In the data rows, the value 128 means zero.
Here is a table of points, one per row:
[157, 155, 118, 60, 139, 134, 69, 144, 136, 137, 145, 116, 79, 147, 147, 53, 128, 119, 135, 115, 139, 132, 79, 151, 71, 90, 163, 94, 120, 113, 70, 74]
[115, 133, 152, 162, 184, 94, 144, 156, 136, 184, 189, 157, 144, 125, 123, 108, 130, 113, 155, 117, 161, 137, 107, 129, 200, 154, 122, 122, 103, 140, 97, 165]
[99, 174, 81, 138, 120, 183, 100, 148, 168, 194, 99, 57, 189, 83, 129, 179, 196, 155, 116, 109, 145, 132, 158, 123, 152, 159, 112, 100, 142, 121, 103, 107]
[163, 115, 71, 158, 125, 68, 152, 72, 42, 83, 171, 129, 130, 167, 139, 128, 44, 157, 194, 106, 127, 137, 167, 87, 162, 162, 123, 221, 122, 51, 149, 115]
[60, 131, 164, 176, 88, 116, 160, 171, 160, 127, 79, 88, 62, 138, 121, 182, 82, 144, 136, 43, 126, 105, 186, 90, 154, 146, 158, 73, 210, 109, 122, 125]
[36, 179, 140, 118, 109, 121, 134, 155, 107, 98, 84, 113, 142, 96, 74, 184, 91, 139, 160, 91, 122, 118, 170, 65, 177, 173, 188, 138, 135, 152, 161, 137]
[131, 131, 89, 78, 118, 155, 103, 155, 126, 54, 113, 136, 128, 102, 117, 134, 87, 117, 123, 197, 110, 118, 138, 58, 95, 144, 207, 139, 147, 134, 154, 62]
[150, 132, 167, 116, 52, 97, 135, 138, 105, 162, 164, 127, 72, 108, 106, 126, 130, 103, 129, 98, 83, 143, 150, 150, 158, 124, 131, 94, 122, 193, 186, 169]
[152, 119, 161, 107, 108, 134, 137, 153, 143, 127, 132, 116, 145, 177, 162, 78, 102, 135, 148, 141, 120, 158, 116, 168, 121, 119, 70, 77, 91, 125, 36, 121]
[166, 172, 44, 114, 116, 139, 105, 131, 130, 139, 125, 187, 138, 144, 136, 136, 107, 144, 93, 138, 54, 202, 109, 146, 104, 117, 195, 113, 144, 137, 84, 37]
[128, 86, 113, 149, 123, 123, 169, 94, 63, 63, 121, 113, 115, 120, 92, 141, 194, 129, 100, 159, 120, 94, 143, 118, 127, 190, 109, 134, 157, 130, 176, 138]
[126, 112, 124, 89, 103, 121, 184, 191, 62, 145, 131, 116, 160, 109, 117, 129, 116, 102, 124, 127, 86, 132, 80, 72, 124, 77, 125, 147, 177, 163, 166, 141]
[171, 89, 119, 154, 121, 153, 121, 95, 91, 79, 118, 111, 52, 101, 84, 87, 145, 143, 123, 169, 133, 136, 91, 122, 113, 142, 148, 167, 155, 139, 181, 112]
[99, 143, 127, 187, 127, 154, 99, 146, 94, 121, 165, 151, 162, 144, 113, 125, 119, 142, 101, 123, 118, 113, 140, 171, 134, 92, 138, 97, 153, 98, 147, 183]
[146, 135, 128, 51, 134, 109, 110, 142, 140, 130, 128, 165, 121, 126, 150, 121, 109, 106, 114, 144, 104, 134, 129, 159, 100, 116, 134, 140, 129, 120, 58, 122]
[79, 146, 84, 124, 166, 83, 110, 125, 149, 121, 152, 150, 98, 180, 147, 166, 137, 125, 110, 167, 142, 102, 140, 103, 177, 188, 176, 105, 134, 170, 161, 105]
[108, 123, 108, 148, 109, 147, 219, 113, 153, 119, 170, 133, 113, 88, 94, 110, 148, 120, 126, 141, 140, 106, 186, 106, 156, 124, 169, 100, 107, 128, 148, 152]
[129, 99, 99, 95, 134, 127, 133, 83, 139, 105, 80, 149, 89, 82, 119, 109, 132, 129, 156, 152, 116, 109, 91, 106, 147, 81, 100, 146, 187, 153, 147, 80]
[117, 148, 173, 97, 109, 162, 67, 107, 108, 104, 85, 129, 121, 74, 126, 152, 102, 78, 119, 166, 72, 139, 127, 143, 101, 77, 111, 174, 171, 113, 125, 95]
[114, 81, 135, 146, 172, 198, 122, 114, 134, 172, 190, 95, 185, 78, 172, 191, 183, 120, 132, 79, 168, 136, 134, 132, 72, 100, 118, 121, 77, 163, 100, 99]
[87, 151, 168, 173, 132, 104, 144, 137, 145, 166, 107, 132, 126, 122, 148, 124, 125, 145, 114, 88, 190, 119, 155, 180, 135, 136, 151, 118, 114, 174, 74, 214]
[150, 87, 126, 180, 176, 111, 162, 179, 174, 167, 103, 134, 156, 144, 107, 163, 189, 131, 119, 198, 146, 138, 104, 84, 153, 94, 140, 126, 123, 80, 127, 165]
[111, 150, 147, 122, 131, 126, 107, 115, 103, 114, 118, 69, 92, 212, 152, 103, 76, 132, 66, 135, 138, 99, 139, 162, 155, 103, 142, 138, 125, 147, 32, 122]
[155, 127, 156, 86, 97, 120, 148, 122, 123, 40, 100, 82, 124, 106, 135, 123, 149, 92, 113, 121, 163, 125, 128, 107, 151, 52, 82, 134, 168, 108, 125, 93]
[113, 146, 149, 81, 240, 168, 163, 148, 188, 63, 77, 88, 127, 141, 169, 118, 120, 138, 116, 84, 180, 122, 157, 142, 166, 79, 155, 115, 109, 102, 93, 113]
[100, 147, 127, 151, 78, 147, 131, 129, 117, 122, 149, 144, 137, 110, 74, 160, 127, 100, 146, 135, 90, 138, 152, 123, 108, 141, 115, 140, 133, 145, 163, 177]
[121, 87, 114, 135, 63, 122, 148, 164, 121, 124, 145, 72, 89, 85, 146, 157, 96, 108, 113, 150, 86, 138, 117, 110, 145, 139, 116, 112, 115, 146, 165, 122]
[60, 182, 182, 138, 147, 92, 92, 143, 154, 122, 122, 47, 141, 149, 148, 142, 98, 145, 137, 115, 173, 163, 133, 141, 76, 104, 132, 89, 78, 88, 30, 124]
[38, 140, 116, 53, 169, 154, 102, 96, 116, 116, 95, 169, 146, 163, 147, 128, 136, 138, 135, 153, 143, 153, 121, 131, 90, 90, 129, 135, 127, 94, 98, 105]
[166, 96, 114, 125, 148, 105, 111, 119, 138, 139, 142, 159, 115, 165, 142, 146, 142, 146, 149, 122, 74, 104, 185, 152, 123, 166, 147, 129, 55, 83, 101, 106]
[136, 124, 166, 143, 122, 54, 126, 60, 134, 152, 112, 187, 132, 97, 82, 103, 118, 57, 84, 90, 153, 167, 118, 139, 170, 162, 108, 125, 156, 95, 184, 130]
[131, 109, 107, 123, 139, 100, 125, 116, 161, 162, 107, 152, 127, 176, 134, 64, 122, 176, 142, 170, 126, 137, 157, 155, 92, 151, 100, 154, 68, 98, 100, 136]
[153, 121, 160, 145, 94, 133, 137, 100, 130, 185, 141, 109, 153, 137, 138, 139, 159, 107, 99, 151, 147, 142, 129, 83, 141, 99, 114, 164, 104, 167, 194, 99]
[147, 185, 95, 150, 85, 157, 91, 139, 85, 118, 170, 176, 99, 103, 148, 164, 112, 99, 148, 139, 112, 128, 67, 82, 136, 114, 137, 157, 150, 158, 178, 166]
[118, 128, 176, 135, 132, 56, 137, 152, 100, 133, 132, 170, 85, 109, 106, 178, 98, 212, 132, 87, 155, 136, 185, 144, 159, 133, 93, 88, 132, 133, 137, 197]
[129, 107, 136, 145, 143, 122, 150, 148, 96, 131, 151, 163, 71, 203, 132, 87, 133, 158, 126, 124, 113, 158, 97, 116, 128, 199, 149, 207, 157, 135, 112, 97]
[180, 182, 129, 139, 140, 103, 139, 107, 65, 140, 84, 167, 66, 205, 148, 104, 93, 95, 131, 108, 107, 169, 120, 127, 119, 130, 115, 149, 143, 93, 157, 126]
[129, 160, 141, 149, 143, 72, 156, 145, 125, 153, 182, 165, 186, 151, 105, 128, 132, 123, 141, 96, 171, 58, 146, 186, 115, 154, 83, 117, 82, 147, 117, 139]
[112, 106, 108, 140, 112, 81, 145, 166, 144, 108, 93, 117, 203, 32, 112, 179, 154, 94, 168, 144, 86, 95, 132, 144, 136, 110, 141, 78, 156, 178, 191, 142]
[127, 148, 122, 155, 98, 168, 104, 142, 123, 110, 137, 122, 119, 104, 112, 156, 63, 147, 81, 164, 130, 93, 108, 107, 156, 158, 130, 151, 82, 136, 156, 92]
[108, 162, 138, 187, 97, 140, 115, 145, 132, 89, 164, 119, 98, 115, 104, 137, 133, 135, 97, 95, 122, 120, 152, 80, 124, 167, 98, 103, 155, 160, 164, 159]
[80, 143, 129, 118, 159, 207, 132, 67, 222, 90, 129, 136, 146, 123, 97, 118, 193, 177, 170, 115, 147, 116, 113, 155, 112, 154, 119, 165, 158, 149, 145, 79]
[82, 139, 178, 165, 89, 82, 162, 190, 127, 135, 119, 128, 118, 144, 95, 176, 128, 137, 130, 84, 94, 120, 159, 135, 115, 164, 154, 142, 132, 95, 168, 137]
[149, 73, 136, 115, 123, 188, 153, 94, 167, 219, 159, 110, 154, 126, 165, 129, 155, 115, 75, 129, 164, 142, 65, 156, 59, 100, 75, 124, 76, 131, 86, 179]
These points spread out most along one direction. Take the direction at right angles to it along which they spread out most. Go by this last direction. Where along it does each point below lie, from 0 to 99? The average is 50, and the first point in the table lies past the average. One standard deviation of the points above along it is 16.
[124, 113, 128, 141, 114, 129, 157, 123, 101, 70, 123, 127, 119, 111, 108, 127, 161, 128, 126, 112, 123, 138, 123, 88, 168, 122, 127, 137, 168, 145, 187, 117] >> 56
[148, 86, 93, 148, 149, 140, 108, 102, 155, 146, 72, 189, 116, 129, 125, 78, 125, 160, 138, 84, 116, 126, 156, 123, 103, 133, 124, 123, 62, 101, 51, 156] >> 49
[133, 102, 102, 101, 189, 98, 107, 59, 156, 151, 125, 82, 158, 132, 139, 120, 113, 144, 143, 131, 145, 136, 98, 165, 83, 144, 115, 126, 134, 90, 114, 176] >> 50
[192, 144, 86, 102, 133, 190, 121, 156, 155, 45, 131, 111, 144, 85, 175, 130, 128, 80, 109, 161, 99, 119, 58, 130, 141, 107, 122, 171, 100, 106, 144, 91] >> 78
[154, 108, 172, 110, 173, 167, 103, 105, 124, 175, 110, 129, 121, 161, 87, 73, 126, 133, 160, 117, 133, 126, 167, 130, 108, 149, 107, 104, 55, 120, 95, 137] >> 46
[120, 113, 105, 157, 123, 144, 108, 119, 179, 173, 189, 84, 190, 84, 183, 107, 197, 172, 170, 137, 142, 139, 149, 112, 112, 114, 94, 134, 156, 132, 150, 121] >> 41
[206, 114, 140, 83, 148, 172, 120, 73, 87, 110, 109, 121, 163, 127, 175, 85, 166, 123, 130, 144, 180, 128, 34, 136, 109, 134, 155, 90, 141, 118, 97, 138] >> 68
[107, 117, 99, 158, 114, 135, 97, 182, 101, 192, 135, 88, 137, 154, 134, 140, 138, 138, 188, 140, 112, 99, 172, 155, 142, 104, 98, 147, 118, 135, 170, 139] >> 40
[171, 78, 125, 102, 100, 92, 105, 113, 129, 95, 115, 118, 171, 180, 125, 83, 122, 98, 115, 134, 157, 129, 117, 169, 119, 136, 122, 128, 156, 150, 78, 154] >> 57
[229, 132, 146, 88, 156, 115, 134, 126, 150, 192, 127, 206, 136, 142, 148, 98, 105, 109, 110, 175, 111, 108, 61, 166, 121, 95, 126, 90, 144, 120, 152, 125] >> 65
